runs of hidden systems
trace 1, A (10 x 20)
[[ 15  10   0 -39  -5 -18   2   4  -6   0 -26  12  12  -9  21   1  13   6
   19  -6]
 [-14 -27  -7   9 -11  -9   6   7  -6  -4  10  22   5   8 -28   0  -4  15
   25  16]
 [ -4  21 -18  20   1   5  19 -18   7   5  11  -3  11 -15  -3  13 -25  15
  -29   5]
 [-20  -3  36  -9  -7  14 -10 -11  -8  11   6  12   8  -8  31  -1   1 -13
  -11 -12]
 [ 11 -23   4  12  -2  17  12  31   3  -4 -13  -2  -4   9 -14 -10  19 -27
   -8  14]
 [ 15  19  -3  12  15   5 -12  -9   8 -14  26 -28 -26   8  -8 -13   0  15
    0  -4]
 [ -5  13 -11 -21   4 -18 -30  -7   4   3 -25 -10   3   5  18  16  -2 -12
    7 -23]
 [ 15 -13   4 -25  -8 -15  21  11  -3   0 -14  20   1  -2  -6  -9  15  13
   32  15]
 [-18  -6 -23  24  -8  -1   3  -7  -9  -9  23   5   2  -3 -29  12 -25  18
    2   6]
 [ -7  23  10   4   2   1   7 -20   9  17  -2   3  27 -18  25   9 -10   4
  -28  -3]]
trace 2, A (10 x 20)
[[ -4  22 -14 -10   5 -19  16   4  18   1 -20  12   2  -9  17  30  15  23
   -3  15]
 [-12 -20   5 -13 -21   3   2 -22 -23  24  19  23  -1  -3 -17 -15 -11  -4
   13  -1]
 [  1  -1  -3  26   0  12  17  19   1 -23  -7  -1  30 -14   1  13 -22  -5
  -19   5]
 [-18   5  31  10   3   9  -9 -16  12  19  20  -1 -17   3  15  -6  25  11
  -19   7]
 [ 19  -6 -15 -13  -4  18  -7  13  -8   2 -14  -4  -8  14  -8  -6  -7 -45
   -9 -17]
 [ 11  10  18   2  21 -10  -3   6  12 -27   0 -22  -4  -9   4 -13  14  18
   29   5]
 [-11  -4 -29  -1 -15 -21 -20  -8  -2  18 -10  -4 -17  20  -6  20   1  11
   -6  -9]
 [ 23  18  -8 -30   3  -3  17  -6  -4   0   0  23  26 -18   0  -8  -8   5
   18   1]
 [-41 -28  19  25 -10  -5   2  -2   0  -7   6   6   2   1  -5  15 -19  11
   12   7]
 [ 10  15 -14   9  -8  18  22  -1  -1  18  -1   1   1 -14   0   4  14  -1
  -47   9]]
trace 3, Z (10 x 20)
[[  4 -17 -14  -8 -11  -9 -30  11 -11  15 -13   9  15  20 -17 -11  12 -19
    9 -10]
 [ 12   6   2   9  -8  24  31   1   5  -2  23   2 -29   2   0   1   2  10
  -31  15]
 [-24  -1  10   4  21 -16 -15  -5  18 -17 -10  -8   8   1   0   9 -23 -11
   35  -5]
 [ 21   9 -11 -23 -16   7 -10   7 -12  18 -16   1  -8   7  15  -4  29 -11
  -25 -11]
 [ -2  -1   8  10   8  20  27  -3  -5 -17  23   9   5 -26 -16  -9 -14   0
   11  14]
 [ -1 -10   0  15  -6 -30 -13  -5  10  11 -31 -29  10  11   8   3 -14   7
   -2 -15]
 [  6  23  -7 -21  -2  11 -14   0 -11  -3  27  24  -3  -4   9   1  26  20
   -7   2]
 [-18 -27  -5  17  -6   1  20  -4   3  13  -2  11   7   0 -28   2 -25 -21
    7  13]
 [ 13   4  20   4   4 -10 -10   6  17  -6  -5 -26 -24  22  22  -7  17  21
   -7  -5]
 [-10  18 -28 -15   8  16 -15   5 -12 -19  12  25   9 -11  -8  21  -9 -20
    7  -5]]
trace 4, X (10 x 20)
[[-10 -16  27  31  -7   5  11  -7  -3  -2  -8 -30  12 -18   6 -10 -17  -1
  -12  -6]
 [ 13  10   4   5   2   3 -30  22   3 -28   7  -7  -2  24  20   4   9  13
  -15 -12]
 [ -7  -1  -5 -10  17   8 -13   1  11  12 -12  -4 -15   6 -14  -2  10 -49
   11   0]
 [ 12  16  -3 -22  10 -13   8 -12 -10 -13  -7  -9   2 -31  -1  -8  -6  10
   37  -7]
 [-15 -12 -17  12 -11 -15  -9  14  -6   3   3  19  14   3 -21   8  23  27
    7  18]
 [ 18   3  -4 -11 -11  -9  21 -12  17  35 -11  13  11  18   5  -3  -9   0
  -20   5]
 [-18   1  13   0  -6  20  14 -14  -7 -12  35  16 -16  -4   8  12 -32   4
   -5  -1]
 [-13 -10  13  38  -2   6   3   4   3  -2 -11 -36 -10 -13   3  -1  14   4
  -24   6]
 [ 25  12   0  -8   3   9 -33  12  -4 -12   1  -6  18  18  14 -13  -1 -14
  -11 -24]
 [-12  -7   7 -15  20   1  -1   9  15 -12  -6   7 -22   8 -10   4   2 -28
   35   9]]
trace 5, R (10 x 20)
[[ -5   3  28  14  -6  26  11 -17  -8   0  19 -10   1 -20  17  -9 -14  -2
  -26  -8]
 [ -2  14 -14   6   4 -12 -20  19   8 -16 -25  -6  23   5  19  27   0   1
  -15 -11]
 [ 19  -1   8 -26   0  -3 -23   0 -12   4  -1  -3 -10   3  -2 -28  31  -7
   24 -10]
 [ 10  -3 -21  19   2   8  20  -7  -8  -7   4 -23  -3 -21 -31 -11 -22  -6
    8   3]
 [-11   4   9   9  -1 -24   9   0  16  -5   1  10  10  -1  14  16   4  49
    6  16]
 [-13 -25  -9  -8 -18   1 -14   7  -8  11   4  20 -20  30 -13   8   1 -15
    3  -1]
 [ 13  10  15  -4  16  19  31 -11  21  13   7   9   2  -3   0 -12 -11 -25
   -8  13]
 [-29  12  12  19  -2  10 -15  -8  -5 -10   7 -13  -1 -15  25  20  -6   9
  -28 -11]
 [ 21   5 -19 -20  -6  -9 -20  22  -4   3 -31   7  20  11   8   2  21 -10
   -6  -9]
 [ 18  -6  17  -4  10  10  -4  -5  -8 -11  13 -21 -12 -10 -15 -37   4 -11
   27  -5]]
trace 6, X (10 x 20)
[[ -1  -2  -7   1   8   8 -12 -20 -12  -4  25 -15 -20  -8 -30 -20 -14 -11
   27  -9]
 [ -6   9 -13  15  11 -18   5  14  11 -15 -30  -8  30 -18   0  19   5  14
    6  10]
 [  2  -3   4 -28 -19  -4 -17   0 -11  22   2  29   4  18  15  -2  22   5
   -6  -6]
 [ 15  -9  -7   0  -1  12  37  -7   7   5  13   2 -24   5 -25 -10 -23 -13
    5  13]
 [-24  17  13  26  10  -6  -9 -21   7  -3  11 -10  20 -20  11   9 -12  26
   -8   0]
 [  2 -20  -5   1 -28   5 -10  28 -16  -5 -22   0  -5  14  13  13  12  -8
  -24 -10]
 [ 25  14  16 -12  22  18   5  -6  19   4  19   0 -11   9  -3 -27   7 -23
    6   4]
 [-24  -2  -7  10   8 -17 -13 -16  -4 -13   0 -18  -5 -13 -12   8 -27   4
   33 -12]
 [  7  12 -17  -6  -6  -5   4  23  -3  -4 -23   8  10 -12  10  18  38  14
  -14  10]
 [ 13 -17   9 -16 -15   4  -3 -11  -8  27  14  23   9  19 -13 -29  -4 -13
    5  -4]]
trace 7, L (10 x 20)
[[  5  -8 -14  17  -9 -24 -10 -10   6  14 -14 -20  13  20  -7   2 -30   5
   -6 -16]
 [  2  30   6 -26  19  13  10  -4   9 -18   5   9 -19 -15  21  16  -5 -10
    6   0]
 [-10 -33  17  16 -12   9 -18  10 -10   9   1  -7 -13  13 -13 -19  22 -14
    1   0]
 [ 26  13 -30  -3  -4 -11  21   0 -10  -8 -13 -10  18 -25 -14  -5  -9  17
    5   1]
 [-28  11  -2  -8   7  -8 -32  -3  12  -3  13  21  -6  22  11  27  -1   5
    5  -4]
 [  5  -9  30  -4  -5   3  24 -10   4  27 -20  -7   5 -17  12 -20  10 -14
   -6   5]
 [  1  -1 -19  16 -12  18   3   5 -18 -18  37   8  -8  -1 -22   3  -6  21
  -11   5]
 [ -8   2  -1  14  13 -22 -15   7  23  -3 -29 -13  26  12   9  14 -17 -10
    1  -7]
 [ 21  23   7 -31   4  15   8 -11   4   6  16   1 -33   0  15  -9  15  -1
   -5  -1]
 [-21 -40   1  14 -18   7  -3   7 -22  -2  -3   0  -5  -2 -25  -5 -11 -19
   15  -1]]
trace 8, Z (10 x 20)
[[ -9   3 -33  -3 -11  -4 -26   8 -14  -3 -12  12  22   5  -1  25 -11  -7
  -11 -16]
 [  4   2  26  -5  -1  11  22 -19  12  29  20  19  -3   3   6 -18   8   4
  -11  15]
 [  1 -14 -15   7   4 -17   1  15   3 -23 -13 -15 -15   3 -23   2  -7   4
   36   4]
 [-10  14   2  12  -3  15 -24   2   1   8   2  -5   4   4  21  13  14  -9
  -44  -9]
 [  6   0  11 -31  -1   4  19 -14  -6  -4  14  24  -5  -5   0 -10 -26  -6
   30  -2]
 [ 10  -6  -9  19   4 -12   6  22  15   4 -37 -21  12   0  -9  -1  23  -2
   -6  14]
 [ -4  16   3   4  -2  16 -22 -19 -17  -9  35 -13 -12 -10   4  -8  -5  11
   -8 -19]
 [-17 -12   2 -11 -13 -14  21   4   3   7 -20  30  19  -2  10  24 -19   1
    7   9]
 [ 27   0   8   6  10  -2 -15   6  13   9   9 -13   1  20 -12 -34  29   3
    2   5]
 [-17   8 -29   6  -5  10   9  -5 -12 -16  10  -4 -27 -12  -9  30 -20   2
   -9   0]]
trace 9, C (10 x 20)
[[  6   7 -11  19 -10  -9  -1 -18 -16   1  14 -13  23 -18  -8 -11 -14  33
   -8  -8]
 [  7 -14  -9  -9 -22  -9   5  13   6  25 -18  18  -1  30   6   9  14   1
  -20   8]
 [-14  10  33   1  13  26   1 -12   9   1  33  12  -9  -4  13  -6   3  -9
   -9   6]
 [  1   0 -17  28   6  -2  13  -1  13 -10 -13 -26  -1   1 -12  12 -34  -8
   -8  -1]
 [ 25   4  -3 -16  -4   0 -34  19  -8 -13  -8 -13  -8  18  11 -13  24  -4
   -1 -19]
 [-11 -15   1 -17  -5  15  19   1 -18  -6   9  22 -15 -19 -19  -3  -5 -19
   29   9]
 [-11  22  -2   6  21 -27  -7  -8  20  -6 -14  -3  29 -15   9  16  -2  20
   16   5]
 [  5 -12 -10   8 -32  -4  -7 -12 -24  18  10 -12 -11   3  -6 -10  11  28
  -17  -8]
 [  2  -9  14  -9  -2  10  19   9  14  21  -7  31  19  12   4  -4  10 -22
  -12  19]
 [-14  19  14  12  14   7  -5 -19  16 -13  32  -5 -13   6  14  10 -30  13
   -6  -5]]
trace 10, R (10 x 20)
[[ -4 -10 -19 -19  -7 -17  15  -7   4  13 -12   9 -29   8 -19   8   0   0
   28  11]
 [ -8 -12  14  11  -8  22  32   1   2   5  26  24 -10  -4 -11  -4   1   5
   -9  25]
 [-22  -5  13  20  -6  -3  -4  -6  18  12  -4   4  16  20  20  17 -26  -4
  -29  -4]
 [ 10  22   3 -31   8  12 -18   6   6  -3  -1  11 -15  14  27   8  13 -20
  -10 -12]
 [  5   7  -3   1   5  19  -9  -5 -21   2  -5 -15  17 -34 -11 -20  10 -31
   -3 -11]
 [ 21   5  -2  15  -1 -18   6   6   0 -16 -20 -35   8 -12   9  -6   1  29
   -1  -6]
 [ -2  -4 -17  -3  -2 -18 -25   7  -5 -14  14  10  -2  17 -19  -1   7  23
   30   1]
 [ -4 -16  -3  -9  -3  -6  29 -16   5  22  -2   8 -17  -2 -24  -8 -12  -9
   25  15]
 [-18  -2  14  20  -3  17  27   2  11  -6  20  12 -15   1   9  17  -6  13
  -25  19]
 [-18  -2   7   1  -8  -2 -22   1   8  18  -5  22  25  23  19  17  -5  -9
  -26  -8]]
trace 11, C (10 x 20)
[[-17  -5 -14  12  -1  18  22 -14 -12   8   9  -5 -20 -28 -31   2  -7 -18
    2  10]
 [  8   9   4   1   5 -21 -16  13  10 -10 -29  -5  41   4  24   6  -3   6
   -2 -12]
 [  3 -13   2  -6 -21   5   1  -7 -17   2  30   4 -37  14 -13 -13   5  22
    7   1]
 [ -8  14  -6  -3  21   1  12  -1  20  19 -21  12  23 -16  -5   7   7 -32
   -3  15]
 [ -4   5  12   9 -12   0 -14  -6 -12 -22  19 -11   1   1  22   5 -24  31
  -11 -22]
 [ 11 -19 -11   6  -4  -4  16  16  14  15 -17  -5 -23  16 -23  -7  25 -11
    0  20]
 [ -5  18  15 -15  13  14 -24 -14  -7  -3  16  13  24 -11  14  -7 -10 -21
    4 -17]
 [  3  -3 -14   6 -10 -10  31   5   0 -18  -8  -9 -24  -3  -3  20 -19  25
    2   8]
 [ -6   4   2   8  10  -3 -38   8   5  12  -5  -5  14   7  -6 -11  43  -9
   -3   2]
 [  1 -14  12 -13 -20   9  23 -20 -20   5   9   7  -1 -14   2 -11 -35  -8
    8 -11]]
trace 12, L (10 x 20)
[[ -7   5  12  15   3  -1  26 -20  12  32 -11  -5  18 -26  -1  -8   5  -2
  -16  14]
 [ -5   3   0  15 -16  19  -5   4 -13 -20  34   5  -9  11  10  11 -17  23
  -26  -8]
 [ 10  -3   5  11  17  -1   1  14  26  -3 -23  -8  19  14   0  -3 -13 -32
   -2   0]
 [ 20  17  -6 -14   7   7   0 -15   0  -3  19 -22 -48   3  -5 -13   8   8
    7  -4]
 [-20 -24  -8  -4 -13   0  -8  15 -23 -12 -25  -1  -1 -12  -8  12  -4 -26
   20 -10]
 [ 14  23   1  -8  15 -11 -14  -2   3   0   3   3  23 -13   0 -18  34  23
   13   5]
 [-12 -18  -7 -12 -28 -12  10  -5  -4  22  -2  29  -7  22   3  16 -10  14
   -5   3]
 [-20  15  13  18  17  13  11 -17  11   8  10   2  23 -32  -1   2  -6  -9
   -9  12]
 [  9 -11  16  18 -17   5  -4  15   2 -14  14 -11 -12  28  18  -2  -3  25
  -26  -6]
 [ 21   9 -24  -5  14  11  14   7  12   0 -12  -2   7   4 -16  -1 -20 -40
   -2  -1]]

runs to name
trace 13 (2 x 20)
[[-22  -2  -6  12 -11   4 -17  13 -16 -16 -17 -21 -13 -16  11  25  15   1
  -16 -10]
 [ 29   6   0 -11  -2  -9  -9  -2   6  25  -1   8  21  15  -5 -29  28   7
   -2   2]]

A
trace 14 (2 x 20)
[[ 29  12  10 -21 -14  -4  19 -10 -10   5  -6  -7   0 -12  28 -11  -3  20
  -12 -12]
 [-14 -12 -12  20  -3  13  -1  22   7  -5  18  26   2  21 -20  14  10   0
  -14  23]]

C
trace 15 (2 x 20)
[[-25   2   9   8   1 -17 -32  -3  17  12  -6  -2  -3  23  17  18  15  11
  -12  -4]
 [ 30   5 -17 -35  -2   5  24   3   1  13  -9  17 -12   3 -10  -9   3 -22
    9   5]]

A
trace 16 (2 x 20)
[[ -2  13   5  14   5  19 -22   7 -13 -12  21  -9   5 -18  -1 -11  32   9
  -16   1]
 [ 22 -18  -8  -7 -20 -19   3  13  -1   2 -18   8  19  29   1  -5 -23   7
    3 -11]]

L
trace 17 (2 x 20)
[[-18  -9   6   3  -4  12   1   5  -3 -12   6 -14 -55   2   2  14  11  -2
   -3   4]
 [ 25  13 -25  -4   1  -2 -20  -5 -14  11 -13 -19  16 -13 -15 -21  16 -10
   -3 -15]]

A
trace 18 (2 x 20)
[[-17  -8   3 -26 -17   0 -13  -2 -25   1  10  37  14  -3   7   7  -3   1
   16  -8]
 [ 14 -12   1   9  -7  -2  39   2  13  12  -5  -6 -26   4 -12  -8  11  14
   -4  24]]

X
trace 19 (2 x 20)
[[-26 -22 -17  17  -7   1   2   0 -12 -10  10   1 -15  -4 -34   9 -17  -3
   21   6]
 [  1   0  10  -1   0 -12  31  -5  29  24  -4  19   1  11   5   5   6  20
   -9  26]]

R
trace 20 (2 x 20)
[[ 19   5  16   1   1   7   6 -12  10  13  17 -20 -36  13   1 -25  18  14
   -8   4]
 [  1   4 -21   3   4  23   2   8  -2   2   0  14  20  -4 -17   7 -16 -42
  -15  -1]]

C
trace 21 (2 x 20)
[[-30 -16  25  14 -16   4  17  -7 -10  -4  -2 -15 -26 -22  14  11  -3   9
   -3   3]
 [ 11  -4  11  -8  -2  -8 -27  21  -2 -21  -4  10  33  22  15  -6  -9   3
   11 -16]]

Z
trace 22 (2 x 20)
[[ -6 -10  -5   0   0 -18 -17  -6   6  -6 -16 -19  -9  20   5   9 -35 -13
   17 -22]
 [  7  27 -12 -24  17  10   9   0   7   0  10  16 -20 -14  -6   2  32  -1
   10  18]]

R
trace 23 (2 x 20)
[[ 10 -12  13 -15 -14  14 -15  22 -18 -10  -6  17  25  10  17  -6  -3 -22
   -4 -16]
 [ 19   4   0   4  17  -8  17  -6  23   8  14   3   1   9 -26 -22   3  12
   23  20]]

L
trace 24 (2 x 20)
[[ 22   2 -24  19  -1  -1  -4  20  -3 -14 -23 -28  18  -3  -6   0  -6  -6
  -18  -7]
 [ 17  23  -8 -32  15  -6 -21  -8  10  -9  10   7 -14  21   8  -1 -11  -3
   21 -16]]

L
trace 25 (2 x 20)
[[-10 -18  37   4 -17  13  -3  -4 -20   3  11  12  26 -10  13 -18  -5   1
   -4  -7]
 [ 32   0 -19  -1  -7 -21  14   9  11  -4  -6   3  11  23  -7  -5 -20  25
    5   2]]

Z
trace 26 (2 x 20)
[[-20  -9   9  19  -2  16  -5  29   5 -18   7  22  21  11   6  18   4  -6
  -21  12]
 [ 24   9   2 -16   9  -2   1 -21  17  14   9  -7 -13  24  -2 -18 -29 -15
    6 -14]]

Z
trace 27 (2 x 20)
[[ 14   8  -6 -14  -1   9  19 -14 -23  -1  -4  -9  10 -39  -6 -18 -12 -15
   13 -12]
 [ -9 -14  13  19  -3 -13  -7  18   4 -20   9  11  20   6  -2   0  10  36
   15  14]]

X
trace 28 (2 x 20)
[[  2  19   0   6  17  11 -32   2   0  -2  -8 -20  16 -13   5 -10  21 -23
  -11 -12]
 [  8 -26   0 -10 -28   0  15  10 -27 -17  -2   4  -8   2  -4  -3 -30   0
   17 -12]]

C
trace 29 (2 x 20)
[[ 20  10 -32  10   1   8  -5 -12 -11   5  16  -9  17  -7 -29 -15 -15  -4
   -8  -9]
 [-15   1  13  -8   9 -20 -10   2  16 -25  -6   0  -9  14  22  20 -22  14
   25  -7]]

L
trace 30 (2 x 20)
[[ -6 -14  -8   3 -14   2  33   4  -9  17 -32   1  11 -28  -8   7   3 -14
  -10  12]
 [ 17   2  24  -3 -11  -1  -2  -5  -5  -5  29  11  13  11  17 -20  -3  36
   -7  -5]]

X
trace 31 (2 x 20)
[[-33   5  -3  14   8   3 -16 -14 -11   8   0  -7  16 -38 -13   4  15  -7
    5   3]
 [ 30 -11  -7  -4 -26 -12  18  14  -7   1 -25 -14  -7  10   9  -5   5  20
  -14  -3]]

R
trace 32 (2 x 20)
[[ -8   8 -20   9  11 -10   2 -26   8  28   8  -4  -5 -12 -32  -8  10   5
   10  15]
 [  8  -1   4 -10 -18   0   7  -5 -16 -11  -4   1  12  -1  23   5 -42   5
   -7 -24]]

A
trace 33 (2 x 20)
[[-12   1  -7 -11 -27   0  20 -19 -16  20   9  19 -12  -6  11  16  -8  22
  -19   2]
 [-25  -3  20  26   9  17  -3   3   7  -7  13  12  34  -8   3   5 -15 -15
  -13   5]]

L
trace 34 (2 x 20)
[[ -9  12 -11   2  -2  -3 -18  -6 -10 -17  -6 -13  11  -8  18  20 -36  -2
   -8 -27]
 [ 14   6  28 -20  18   9  -4  14  19 -11   2  13  -3  13  16 -14  20 -16
   12   6]]

L
trace 35 (2 x 20)
[[-16  14 -17  33  11   5 -25  15   9 -14   4  -8  18   1  -4  20   9   1
  -29   2]
 [ 33   7  13 -23  -2  -6  -1  -7   8   8  -9  -9   2  21  24 -17 -18  -5
   -4 -22]]

L
